In the data rows, the value 128 means zero.
What is the hidden score of each row? Scores go from 0 to 20, and 10 is about the middle. The score is a weighted sum of the row's numbers plus the product of two more (or one squared), each taken from its middle value.
129 130 185 128 89 244 131 189 127 142 192 135 75 90 106 66 136 92 158 78 41 ~ 12
104 170 144 67 187 59 113 127 78 127 49 120 163 104 123 149 128 155 187 131 155 ~ 9
114 134 147 127 110 86 173 88 127 106 132 129 167 79 119 137 166 135 119 133 128 ~ 16
100 130 185 156 111 134 171 128 152 100 135 71 167 128 56 144 128 89 100 80 123 ~ 11
133 115 142 156 139 116 148 120 141 65 134 154 101 178 113 139 162 128 127 140 128 ~ 10
131 103 139 128 135 96 128 103 84 146 164 145 179 138 103 192 175 107 102 189 104 ~ 8
79 187 92 139 128 156 133 141 193 127 183 54 129 141 141 60 103 89 127 107 128 ~ 13
33 158 90 162 96 163 92 154 152 141 128 129 125 92 98 42 88 81 222 120 171 ~ 8
129 230 81 101 84 147 103 152 165 114 137 110 118 128 128 128 87 128 85 127 128 ~ 10
129 136 133 128 88 77 125 105 98 179 68 126 128 98 127 165 186 159 153 97 117 ~ 9
124 129 162 0 128 94 139 166 176 119 187 86 97 178 127 50 86 146 71 113 215 ~ 11
102 129 59 159 128 136 111 146 127 133 149 91 108 165 171 128 105 49 113 127 186 ~ 9
95 131 156 102 141 99 149 139 115 153 141 100 124 114 127 128 136 114 127 127 94 ~ 9
201 100 70 161 128 157 88 179 151 54 128 129 114 177 188 156 155 64 162 117 68 ~ 14
173 178 39 121 93 147 137 145 142 118 169 129 128 128 143 67 105 91 127 170 122 ~ 14
129 91 127 130 172 83 140 96 134 157 110 106 124 103 119 109 92 127 103 127 106 ~ 12
134 192 127 119 58 128 170 181 127 127 155 129 94 86 81 128 155 85 146 113 59 ~ 13
129 138 78 177 126 164 143 152 187 124 144 97 103 128 120 74 102 105 186 143 113 ~ 13
139 131 120 146 191 122 165 43 92 118 64 182 145 108 127 205 112 128 112 143 206 ~ 7
129 209 164 102 105 128 128 165 90 127 162 115 163 80 81 150 122 120 143 127 70 ~ 14
85 163 168 150 133 124 116 116 144 85 147 129 128 43 75 156 168 123 209 99 87 ~ 8
11 185 182 128 98 128 96 124 158 120 133 41 149 50 62 91 128 128 139 99 128 ~ 9
130 93 125 128 154 104 131 112 127 93 174 129 113 128 121 147 124 115 100 159 128 ~ 8
200 43 39 208 218 114 128 154 96 48 70 255 48 128 127 229 152 128 127 174 108 ~ 11
216 78 12 128 128 180 51 188 118 57 128 201 84 128 127 128 128 128 141 149 123 ~ 10
172 184 161 132 128 128 101 128 97 106 118 129 128 128 127 135 125 144 66 128 86 ~ 10
137 110 147 128 128 105 110 110 137 155 87 154 106 128 116 128 128 90 164 109 147 ~ 11
161 225 153 144 43 148 138 147 66 188 68 131 105 71 127 128 213 137 176 101 0 ~ 11
240 194 97 135 128 119 116 157 22 182 20 208 128 128 194 226 219 138 161 114 0 ~ 9
143 114 145 154 128 112 155 100 136 81 111 173 128 130 155 156 159 120 140 127 114 ~ 11
120 143 216 125 129 63 118 39 92 191 110 130 211 197 114 84 134 144 154 70 170 ~ 8
106 169 132 119 216 82 180 69 122 220 16 126 128 90 64 198 128 114 178 187 128 ~ 12
151 103 152 87 164 67 170 75 134 167 128 131 141 122 128 122 137 163 92 114 127 ~ 11
148 48 127 115 201 133 128 126 102 98 97 129 128 153 182 170 128 111 90 207 136 ~ 9
255 4 87 141 238 108 128 154 113 71 77 255 47 128 255 220 145 205 70 166 102 ~ 10
129 83 102 216 86 198 59 171 194 83 224 111 128 137 166 170 112 63 169 116 83 ~ 8
129 124 127 163 137 98 159 119 127 185 93 141 169 118 127 100 128 104 121 71 100 ~ 12
120 165 119 194 87 110 92 91 142 127 128 96 119 111 166 137 118 59 127 127 117 ~ 11
68 129 127 107 79 174 128 128 157 110 128 41 187 115 127 75 133 77 127 111 93 ~ 15
171 156 54 128 86 156 75 124 155 127 128 115 143 149 151 110 122 108 169 112 115 ~ 12
138 126 127 117 128 128 148 130 162 102 145 99 138 158 127 108 123 149 142 127 101 ~ 11
108 104 197 114 133 133 118 128 111 163 117 96 113 72 127 74 144 76 124 79 123 ~ 12
223 225 113 122 30 192 126 128 43 159 128 151 128 96 132 128 245 128 168 96 0 ~ 11
121 109 144 100 139 75 128 165 111 167 134 116 139 115 140 97 127 128 140 136 152 ~ 10
94 114 128 128 165 138 142 110 148 121 104 158 83 101 127 132 128 124 96 127 133 ~ 12
129 183 143 161 128 153 110 16 142 237 90 95 164 107 127 135 112 101 207 84 128 ~ 16
119 105 142 128 139 131 147 106 163 134 98 129 90 102 123 128 133 127 88 170 133 ~ 11
79 127 208 106 147 128 121 135 143 141 184 60 155 101 97 82 140 98 141 66 96 ~ 10
197 152 155 73 90 141 151 159 60 195 78 179 63 128 104 128 132 128 190 84 49 ~ 11
150 118 175 95 69 185 153 128 59 214 129 134 128 129 77 91 104 126 127 127 119 ~ 9
105 106 127 128 151 128 128 134 154 58 209 115 158 147 127 133 128 178 139 109 111 ~ 7
129 99 127 105 120 195 128 178 157 31 199 167 135 142 127 167 128 198 124 63 129 ~ 8
129 112 103 86 87 122 136 168 198 127 231 129 128 209 127 77 128 128 0 214 153 ~ 10
126 129 140 156 211 73 128 95 135 124 85 167 95 102 176 128 127 97 134 113 150 ~ 10
86 129 116 128 155 129 156 174 127 99 147 129 93 128 151 178 128 127 129 214 125 ~ 5
119 136 99 205 109 137 94 115 148 130 165 108 128 118 147 115 144 96 190 99 74 ~ 10
81 83 122 160 163 155 129 121 158 90 115 142 131 110 114 134 117 130 161 154 162 ~ 8
105 125 112 164 128 146 138 134 168 110 128 192 128 107 124 151 139 148 127 206 142 ~ 7
222 43 117 116 223 103 119 130 127 155 74 247 60 183 213 128 128 128 95 127 150 ~ 16
129 129 87 123 225 54 91 93 92 157 49 249 128 128 244 240 128 169 87 173 207 ~ 4
148 99 169 161 180 128 151 80 121 175 90 169 137 134 120 128 138 128 127 78 138 ~ 15
143 123 127 136 101 80 186 206 186 90 126 100 128 210 153 141 74 97 127 129 160 ~ 11
145 191 172 95 88 103 210 133 81 232 103 88 128 79 19 114 126 114 212 85 36 ~ 11
79 139 127 171 85 143 122 116 143 127 183 55 128 128 125 80 155 61 169 127 145 ~ 9
152 169 152 91 201 24 132 69 84 168 47 116 158 95 108 187 128 135 127 127 119 ~ 9
107 129 148 137 160 106 138 108 122 127 115 154 128 126 137 152 135 137 127 144 102 ~ 8
148 204 88 145 56 150 143 124 120 181 150 52 178 152 37 40 136 128 156 127 65 ~ 12
85 129 224 53 78 103 156 109 106 127 101 129 109 43 127 96 128 128 239 16 43 ~ 17
131 96 141 128 141 81 151 128 73 171 76 144 128 115 123 108 138 130 124 183 103 ~ 11
56 153 162 151 136 110 107 86 127 127 111 95 149 64 94 71 203 64 96 127 129 ~ 12
132 83 133 133 128 171 105 175 127 54 145 129 109 150 127 177 128 176 133 181 128 ~ 6
115 135 146 116 114 128 144 128 95 111 128 158 131 139 130 152 127 99 141 127 165 ~ 10
120 129 180 204 108 134 115 91 127 131 97 95 233 51 85 128 151 128 142 80 32 ~ 13
116 129 103 128 128 161 133 140 183 30 128 129 121 128 127 120 71 164 36 132 181 ~ 11
135 72 135 120 194 110 172 157 140 125 128 129 69 128 131 134 143 117 118 146 107 ~ 13
129 129 134 81 151 81 149 87 123 127 45 150 104 128 72 171 128 183 127 196 179 ~ 8
152 54 112 82 181 115 172 155 127 158 128 151 84 128 126 135 128 175 100 171 156 ~ 9
111 151 164 43 118 172 145 150 127 127 128 130 82 132 160 85 134 153 127 82 128 ~ 12
129 158 127 142 117 161 79 148 127 179 102 188 158 193 183 110 128 153 74 69 97 ~ 13
135 149 115 109 89 122 149 174 216 60 128 129 128 172 128 117 124 128 53 127 138 ~ 14
129 188 87 33 82 161 158 218 114 142 142 74 127 142 158 128 140 126 8 170 222 ~ 12
129 133 110 125 176 106 152 77 127 178 24 179 124 103 162 152 117 128 156 64 169 ~ 14
71 175 151 137 62 127 56 139 36 130 178 69 128 100 62 57 167 76 202 127 36 ~ 10
129 154 72 160 83 140 129 123 144 135 151 129 128 128 115 68 124 128 100 135 136 ~ 10
242 157 104 175 114 167 90 80 127 187 90 129 128 147 127 86 107 184 140 77 123 ~ 19
116 108 203 63 137 89 124 52 141 197 131 128 138 96 77 96 94 212 127 71 140 ~ 10
205 103 93 214 183 179 113 177 123 127 107 232 128 135 186 128 133 110 67 163 95 ~ 9
110 162 157 152 110 92 159 91 133 127 103 129 128 90 95 95 128 130 130 119 116 ~ 12
116 118 142 131 139 136 118 79 145 157 92 133 128 93 127 72 198 98 164 120 149 ~ 12
127 156 16 147 49 138 107 181 142 97 180 85 131 205 198 120 116 97 104 127 128 ~ 9
129 129 61 118 118 179 78 149 127 127 128 129 128 210 230 148 80 118 127 127 161 ~ 10
86 129 141 176 78 147 99 140 127 122 128 110 200 114 67 128 128 76 179 127 42 ~ 12
217 82 70 149 215 121 146 117 137 83 98 251 99 169 211 198 152 174 64 190 128 ~ 9
130 159 74 162 85 142 100 49 136 204 165 84 183 113 127 89 96 125 176 88 150 ~ 9
108 109 127 140 125 116 105 96 180 127 188 129 128 128 99 124 147 97 93 120 142 ~ 10
172 69 78 222 128 128 128 162 127 54 198 163 110 179 165 135 128 115 179 96 82 ~ 9
110 142 88 182 122 92 123 100 103 148 126 106 141 119 127 141 125 92 186 155 128 ~ 7
146 191 60 124 95 143 124 130 143 116 195 83 139 153 151 128 128 64 127 131 161 ~ 9
76 33 181 167 107 151 162 97 100 104 131 117 107 143 46 165 107 90 130 127 150 ~ 10
196 167 114 153 128 119 74 128 19 127 78 129 150 160 183 137 160 133 152 134 48 ~ 9
130 170 127 174 132 128 62 65 97 182 107 113 175 103 134 154 102 133 230 103 135 ~ 5
168 89 124 133 128 119 128 128 139 109 130 174 128 144 170 108 144 115 127 128 154 ~ 11
143 120 127 128 92 92 181 177 127 88 154 129 184 222 165 121 128 128 34 102 167 ~ 13
139 145 121 84 115 115 128 128 130 155 156 131 134 139 90 146 128 139 83 136 152 ~ 8
129 129 152 152 120 104 134 108 145 120 150 132 139 111 127 150 146 127 138 127 128 ~ 8
139 98 158 103 143 128 129 167 140 127 171 124 116 185 127 117 136 155 100 136 133 ~ 9
88 207 157 122 69 189 93 79 201 189 163 49 146 94 92 19 60 125 127 56 171 ~ 13
146 180 151 116 69 195 59 106 127 203 145 170 147 196 114 57 128 167 111 98 114 ~ 12
197 228 76 115 128 128 128 169 28 114 134 129 143 97 152 171 128 168 188 79 0 ~ 8
126 90 111 128 128 126 128 169 107 171 124 129 192 180 88 235 110 140 98 142 151 ~ 5
104 159 143 116 138 91 129 98 127 172 78 136 199 120 129 138 76 188 110 88 197 ~ 8
194 71 121 101 248 103 119 123 127 124 68 203 52 157 183 128 154 166 88 178 156 ~ 15
107 102 111 128 119 128 132 175 177 127 205 132 108 140 90 132 171 108 112 125 140 ~ 9
99 96 171 101 128 106 147 83 127 143 128 129 136 72 96 72 164 128 127 142 125 ~ 13
144 129 60 213 156 163 128 126 127 180 111 150 101 130 188 160 134 79 127 127 148 ~ 13
123 108 127 121 172 96 103 92 119 66 113 177 128 132 175 220 166 128 124 127 128 ~ 8
55 113 201 106 132 105 165 122 168 185 165 70 125 100 57 107 130 146 176 163 118 ~ 7
167 129 176 151 160 128 141 117 102 156 145 129 128 142 155 152 137 128 143 113 115 ~ 7
95 122 171 142 134 128 128 118 168 89 155 119 108 116 129 153 169 128 127 111 112 ~ 10
81 129 168 146 88 118 128 86 99 201 128 129 167 121 127 127 110 172 120 155 128 ~ 6
